Where one turn sends some rows of the set: a few examples, then the rows asked:
Q_340: [-12  -1  -4  12  18   6 -15   3 -28  16   6  -3  15  18  18 -22  -8]
Q_589: [ -6  -7  -3 -23  15  11 -10  10   6  -1 -22   3  -2  -5   1 -30  -3]
Q_666: [-20 -11   4   2  18   4  -9  20  -2  -5  35  21 -14  10  -2 -10  -7]
Q_328: [ -9  -5   2 -18  18  13 -36  11  13   2 -12  -2  -8  -7 -14 -20  -3]
Q_425: [-10   1  -5  15   0   7  -8   7 -23  18  12   4  13  22  10 -22  -8]
Q_469: [-10 -22 -18  -6  19  17 -14   6 -32  -7   2  12  -5  -3  -4  10   8]
Q_238: [ -3  -1   8   3  -5  29 -20  15 -26 -16  15  22  -7 -11 -14 -21 -16]
Q_979: [-14  17   5   9  -7   9 -21  -2 -14   6   4   8  -3  15  26 -15 -10]
Q_99: [  7 -11  28   6   5  10 -26   6 -18  -1   5   6 -10  14 -20  -1  -5]
Q_480: [-15  -2 -21 -15  16  22  -9  16 -27   8  10  -1  -2 -21   0   6   2]
Q_650: [  0  -3   7 -25  18   4 -19  26   1  -4  -2  -6  -4  -4 -13 -32 -13]
Q_9: [  1   4   2  -7  26  22 -23  10   8   6 -17  -6  -1  -2 -11 -30  -5]
Q_12: [-12  -4 -14  -6   9   7 -13  14 -31  -6  13   3   8 -19   2  17  -2]
Q_48: [-19   0 -14  -7  11   6 -23  21 -31   5  11  -3  -3 -17   5  15  -2]
Q_405: [-16  -6   3 -13  26  22 -30   5  11  -4 -11  -2  -8  -4  -9 -27   5]
Q_312: [-10  10   9  -6   3  28 -24   7 -21 -16  14  23 -11 -19 -11 -15 -21]
Q_993: [  0  -4  22   1  13  10 -24  10 -20  12   5   0 -31   4  -9   5 -19]
Q_685: [ -4   3  -6   3  -2   6 -16   9 -24   3  -9   4  15  20  22 -18 -18]
Q_962: [-25  -4   6  -9  12  -3  -6  21  -5   4  26  21 -20   8  -4  -3 -15]
Q_65: [ -8   4  -2 -10  22  15 -29   6  -3  15 -19  -1  -1 -10  -7 -36  -4]
Q_251: [-14  11   7  -7  13  35 -26   8 -14 -25   9  23  -7  -7  -4  -7 -19]
Q_494: [-13  -4 -18  -8  17  13 -13  19 -24   6  11  -1   7 -24   4  -4  15]
Q_516: [-13  -1   7  14   1  -1  -8   0 -27   3   4   7  15  16   3 -31 -16]
Q_585: [  4  -5  23   9  18   9 -32   3 -16   5   4   4 -20  11 -13   4 -15]
Q_479: [-18  -3   6   7   4   5 -10  -8 -16   4   7   7  12  24  12 -27 -18]
Q_127: [ -8 -16 -15 -18   5  14 -15  16 -22   3   2  -5   1  -6  14   9  12]
Q_119: [-17  -6   3   8  26  15  -8  20   5 -11  24  20 -19  12   4 -10  -8]

Q_479 -> Q_328
Q_685 -> Q_589
Now find these:
Q_99 -> Q_251
Q_979 -> Q_650
Q_238 -> Q_119
Q_666 -> Q_585
Q_340 -> Q_65
Q_405 -> Q_48
Q_9 -> Q_480

Where one turn sends some rows of the set: a few examples, then the rows asked:
Q_210: [ -8  -7  25  -6 -16  -2   2  -5  -6 -31 -16 -12  29  -4  -7  -1 -22   8
  -6  -1  -7  -1  11  -8]
Q_868: [ 15  -9  24   7  10  18 -10   0 -15   0  -7 -14 -15 -22 -10 -11  14  -9
  -4  15  -3  11  22  -1]
Q_773: [-18   1  28   2 -19   0  11  -6  14 -10 -13   8  -2   7 -10  -3  30   2
 -16  12 -12 -14   8   9]
Q_114: [-14 -15  14   0 -16  -5   1  -6  -9 -25  -8  -9  29  -3 -12  -2 -20   9
  -6   3  -3  -5  -4 -10]
Q_77: [ -3  -5   5   5 -32 -15 -18  -1  15  -1 -14 -37 -12   8  -7  12 -11   5
   6  19 -14   4   1 -13]
Q_510: [-10 -10  14  -7 -18  -1   3  -9  -8 -25 -14  -6  28  -4 -13  -1 -20  12
  -8  -2  -2  -4   7 -15]
Q_441: [-18  -8  16  13 -20 -12 -16  -9  11  -7  -7 -45 -13  -1  -7   8   1  -1
  -1  28   1  -5  -1 -15]
Q_240: [ -8   4  19  -9  11  17  11  -5  -8  16  -8 -12 -32   8  -8   1   5   5
 -14  16 -16   2   5   5]
Q_402: [-16  -6  17 -12   2   2   2 -22  -2 -10 -22 -22 -26 -13  12  -3  14  14
 -16   6   4  -6  -7  14]
Q_439: [  8  -2  10   8 -21  16   4  -1  24  -9  -4 -11   9  -3  -8  -3  14   2
   2  -2 -32   5  15  12]
Q_631: [ -1  -2  26  -4 -16  -7  -7  -5  -6  17 -14 -16 -27  -7   2  -6  11   4
  -4   7 -30   0  -4  26]
Q_688: [-13  -9  25   4  -9  -8   2 -11  -4 -27  -8  -9  28  -1 -15  -9 -23   6
  -6   0  -3  -5  -2  -3]
Q_404: [-15 -12  16 -12   1   9   6  -8  13  -5 -20 -30 -23 -12  15   4   3  18
 -11   4  -3  -2  -4  21]
Q_999: [-13 -19  26  -1  -2   8  -6  20  -6  15  -8   2 -19  -5  -8  10   2   2
  -8  31  -4  -3   9  13]
Q_147: [-11  -5  26  -6 -19  -4   1  -4  -1 -28 -14 -14  33  -6  -1  -4 -18   8
  -3   9  -2  -1   0  -8]
Q_890: [-17   0  22  12  -6   4   4  -7  -6 -22  -2   2  -5  14 -11   1  24 -12
 -13  21 -19  -9   4   8]
Q_138: [ 23 -10  15   7  -7   4 -20   7  -4   7  -5 -15  -7 -27   0 -16  13  -3
   3  16 -11  14   5   8]
Q_713: [ -5   4  10   4 -21 -10 -11 -31   5   0 -13 -27 -17   0 -23  -5   6   5
  -4  10   8  -4   6 -30]
Q_874: [ -6 -13  19  -5   6  22  -3   4 -16  11  -9  -2 -17 -13  -9   2  15  -2
  -8  30   9   0  17  -8]
Q_465: [  5   0   9   4  -4  -5  -4  16   3  -7  -9 -24   7   7 -12   1 -18  -7
  13  28  18   6  -8   7]
Q_53: [ -3 -12  10   3 -28  13  -1  12   1 -15   4 -12  -1 -12 -29 -15  -3   8
  -5  -8  19  -5   7 -18]
Q_176: [  1  -1  -1  -8   0   5  -9 -22 -16  -9 -14 -19 -26   0  11  -2  -4   6
   3   5 -16   5 -16  14]
Q_781: [ 12  11  31  -3  -8 -11  -5   2 -12 -17 -24 -12  -5  10 -18  -3 -16 -15
  12  11  11   3  16  11]
Q_536: [ -3  -1  27  -5 -46  -3 -14  24  -8 -26  -6 -11  -2  -6  -7  -6  -3   0
   0  10   4  -5   4  -5]
Q_507: [ -7   9  14 -10 -26  -6  -5 -16  23   7 -20 -22 -16   9 -18   7  -5  14
  -4  12   5  -2  13 -25]
Q_74: [ -9   2  17 -12 -10   1   3  -2  -8  24 -14  -6 -29   7   1  -1   9   7
  -5  20 -19  -1 -10  11]
Q_497: [  7   2  22  -4 -12   5  -6 -19  -2  14 -11 -21 -24 -24  -3 -13  20   9
 -10  -3 -20   2   7  15]
Q_606: [ -4  -4  13   0  13  23   3  -1  -5   8   0 -33 -25  -8  -1   3   8   3
 -15  19 -18   8   6   7]
Q_971: [-12  -2  27  -4 -14  -5   4 -13   0 -25 -12  -7  31  -4 -10 -10 -17   9
  -5   5   4  -4  -2 -10]
Q_880: [  3   1  -4 -17  -1  14   1 -19   1   2 -17 -16 -22   0   7   1 -11  16
   4  -2 -13   8  -8  12]
Q_371: [  3 -13  13   9  -5  -4  -7   3   4 -15  -7 -24  -3 -17 -32   5 -11   4
 -14  -8  18  -5  24  16]
Q_360: [ -5   8  36   4 -14   9  -3  13  -1 -23   6  -9  -5   9 -25 -15 -20  -9
   9   7  11  -2   3  -3]
Q_667: [ -4 -18   8   2 -32 -13 -19  10 -11 -15 -16 -27   2 -21 -10  12   1   1
  -3  11  14  -7  11  13]
Q_902: [  5  -1  19  13 -16 -16 -16 -19   5 -11 -13 -34 -22   8 -26   1 -11  -2
  -1  -3 -16   3  17 -10]
Q_867: [ 10   4  -3   7 -12  26   3 -15   5 -11   1  -5   5   1 -16  -5  16  -4
   3   3 -25   6  13  -5]
Q_545: [  5   0  -1  -3  -3   4   3   1  12   2  -6 -15   5  -7 -29  -2 -11   9
  -5   9  33  -2   3  -4]
Q_547: [ -4  16  32 -13 -34   4  -6  10  -5 -19  -5   2  -4   3 -16 -14  -7  -1
   5  12  16  -5   3 -12]
Q_6: [-10 -11  14  11 -19  13  -3  19   2 -16  12 -19   3  -2 -22 -12 -14  -2
   9  10  14  -3  -7  -9]
Q_331: [  4  -8  32  -3  -7  -2 -10  12   5  19 -11  13 -21  -6 -16  -2  -2   6
  -9  10 -10  -1  12  22]
Q_106: [  4   6  16 -16 -32 -12  -9  -7 -17  -8 -30  -5  -2  -9 -13   2   4  -2
   5  10  24  -6  15  -2]
Q_664: [ -8  -5  18   3 -31   5   8   3  29  -3 -11  -3   8  -2  -2  -2  25   7
  -5   8 -20  -6   6  12]
Q_426: [-12   2  35   8  -9 -10  -7 -12  19 -11 -13 -37 -22   9 -21   8 -10   0
  -8   8  -5  -3  23  -6]
Q_932: [  2 -10  27   4 -34   1  -9  18  -5 -29  -3 -14  -5 -10 -22 -10  -5   3
  -9 -14   4  -5  19  -3]
Q_25: [ -6   1  -1  10  -9  18   0 -11 -10 -17   4  -4   2   9 -10   1  22 -11
  -3  23 -20   0   0  -6]
Q_822: [  2  -3   7  -4  -4  19  -4 -12  -1  12  -3 -32 -19 -27   3  -6  20  10
 -12  13 -13   5   2   3]
Q_724: [ -7  -1  14  -6   6  -1  -6 -28 -18 -16 -19 -20 -30  -6   8  -5   7   5
 -10   3  -7  -1  -9  16]
Q_320: [ 20  -3  17  -5 -16  -2 -15   4   6  22 -11   8 -11 -19  -9 -16   8  10
  -1  11  -7   6   2  10]
Q_395: [ -4  -5  10 -15   3  15   7 -11  14  -1 -20 -24 -23  -3   8   4 -11  18
  -4  -5 -11   5   2  20]

Q_999 -> Q_874
Q_439 -> Q_664
Q_53 -> Q_932
Now find these:
Q_240 -> Q_606
Q_106 -> Q_781
Q_77 -> Q_507
Q_971 -> Q_688
Q_724 -> Q_176

Where one turn sends some rows of the set: a few examples, then the rows asked:
Q_456: [-21  -3   2   2  13   2  16 -11  13  10  17  10 -16 -11   0 -12  -1   8
 -11 -16  11]
Q_846: [-21  10  -6  -7   1  17   6  26  -3   5  13   1  -1  11   0  -7  -9  19
 -15  -8   6]
Q_732: [  0   2  18  -7   9 -13  -5  18 -22  -4   8 -19 -12  22   6   3   9  12
  15  24   4]
Q_924: [-15  -6 -11   6   1  -8 -11 -15  -3  19  17 -16  10  30   5 -19  13  10
  -3  19  13]
Q_159: [-15   6  -5   2   5   2 -12  -6 -12   1   2 -31   1  23  -1  -6  -3  16
  11  22  14]
Q_626: [ -2 -12  -6   2  -3 -21  -7 -26  -1  22  16  11  -6  15   9  -6  25   4
  -6  17  10]
Q_187: [  0 -21  -5  -7   4 -11  12 -11   1  27   7  18   7  17  15   2  18   0
  -8  21  -6]
Q_72: [-15 -18  -9  -9  -4 -11   5 -11 -10   0  19  -3  21  14  17 -21   5   4
  20  12   7]
Q_909: [-20   4   0   6  17   7   0   7 -23  10   2 -24  13  17  15   3  -7  23
   2  23   0]
Q_897: [ -1 -14  -2   7   7 -33  12 -19 -16  18   5 -12  11  23   8 -16   8   9
  -3   6   1]
Q_445: [ 13   1  12   0   6 -20 -12   7 -14   5  -5   2 -17  14   1  10  12  -1
  13  21 -14]
Q_410: [ -1  -8   8  -1  -4 -18 -22 -19  -9   2   7   7   0  -8  14  14   8   7
  17   3 -17]
Q_188: [ -6  20  -1   9  -3  12  -2  13  20   9   5   0 -14  -8   0   0 -11   8
  -5  -5   0]
Q_333: [  5  -5   0  -4  -1 -19  -6 -23  -9   5  -2  13 -26   1   5  14  16   7
   4  19   9]
Q_850: [ -7 -12  26 -23   3 -22 -11  -6  -3   9   1   2  -3  16   3  14  15  -7
   6  14  -9]
Q_826: [-10  21   0  -1  -2  14   4  19   1   5  10   5 -13  -1  -4  12 -11  22
  -9  -6  -8]
Q_359: [-15 -11  -9   6   6  -1   8   0  -9  27   8  -6  23  27  19 -13   6  10
  -8  23   0]
Q_684: [-19  -1  -2 -11  12  10   8   8  14   7  27   4 -10   0   1 -18   1   7
 -13  -9  19]
Q_499: [-10  12  -4  -6   2  17  -2  23  18   7  19  -2  -8   2   0 -11  -5   8
 -10  -2  12]
Q_755: [ -9 -22  -2  -6  -4 -19  -2 -29  -2   8  16   5  13   3  11  -3  12  -1
  18   1 -10]
Q_433: [ 13  -8   0  10   5 -34  -2 -15 -11  18  -8   6  -3  15   2  -2  12  -3
   2   9 -15]
Q_749: [-13   3   5   0  -4   5   0  27   8  13  13  -6  -7   5   7  -2  -1  15
 -12 -23  14]
Q_638: [ -6  -9  -2 -10  -9 -21   4  -4  -8  19  -4   1  11  22   7  -2  13 -23
   6  13  -7]
Q_742: [ -9   1  11  -8  22   3  -1  -1 -22  -1  -3 -10  -9   2   7  27  -4  20
   7  21  -7]
Q_514: [-28  -6  -4  -8   6  10  17   9   6  11  15  12   2  16  -2 -20  -3  13
 -17 -11   7]
Q_241: [-13  -3  -3  -6  -4  -4 -10  10 -19 -11  12  -7  13   9  23 -14  -5  14
  21  20  10]
Q_153: [  4 -15   8 -16  14  -9   6 -11  -7  10   0  16 -13   2   6  27  12   6
   2  19 -11]
Q_780: [ -9   9 -13   5  -2 -22  13  -4 -26  15   3  -7  18  17  16 -11  -2  -6
   4  19   1]
Q_570: [-12  -6   4  -6  10  -4   5  15  15   9   7  11  -4   6   5 -19  -9  19
 -16 -17  18]
Q_597: [-12  16   7   3  13 -25   3  -5 -30   2  11 -11  10   8  17  -3 -10  19
   3  24   3]
Q_997: [ -4   4   6  -1  -3  -8 -26   5 -19 -10   4   0   1  -4  21   8  -2  16
  18  15  -5]
Q_75: [ -3   6   0  -3   4  -5  -9  -9 -16  -8 -11 -13 -22   5  -1  15  -1  15
  15  22  12]
Q_896: [ -8  14  -1  12  13   1  16   2  11   9  19  13 -18  -4 -13  -3  -7   4
   9  -9  -9]
Q_990: [-14  12   3  14   4   4   9  -8  17  12   4   7 -19 -16   0  -2  -8   9
  -6 -13  -1]
Q_509: [-11   4  31 -13  16 -26 -12  -7 -17  -2   9  -5  -3   8   9  12   0  18
   5  21  -2]
Q_154: [-22  -5   4   0   7   1  20 -10  14  15  14  25  -9   6  -6  -9   0  12
 -12 -12  -8]
Q_735: [ -8  -7   9  -3  11 -21  10   2 -25   5  14 -27   5  27  10 -13   7  18
   5  13  13]
Q_430: [-10  11   7   5   1   3  13  -3  11  10  10  21 -18  -5  -6  11  -5  18
  -8  -9 -17]
Q_965: [-11  16   1  11  -1   9   7  19   5  15  21  -5 -16  -1  -4   8  -1   6
   5 -18  -3]
Q_940: [ -9   0   0   2  20  -6  15   0  17   6  12  23 -11   0  -7 -20 -13  13
  -3  -9   4]

Q_897 -> Q_732
Q_997 -> Q_755
Q_456 -> Q_499
Now find these:
Q_896 -> Q_570
Q_154 -> Q_846
Q_924 -> Q_75
Q_597 -> Q_850
Q_909 -> Q_153

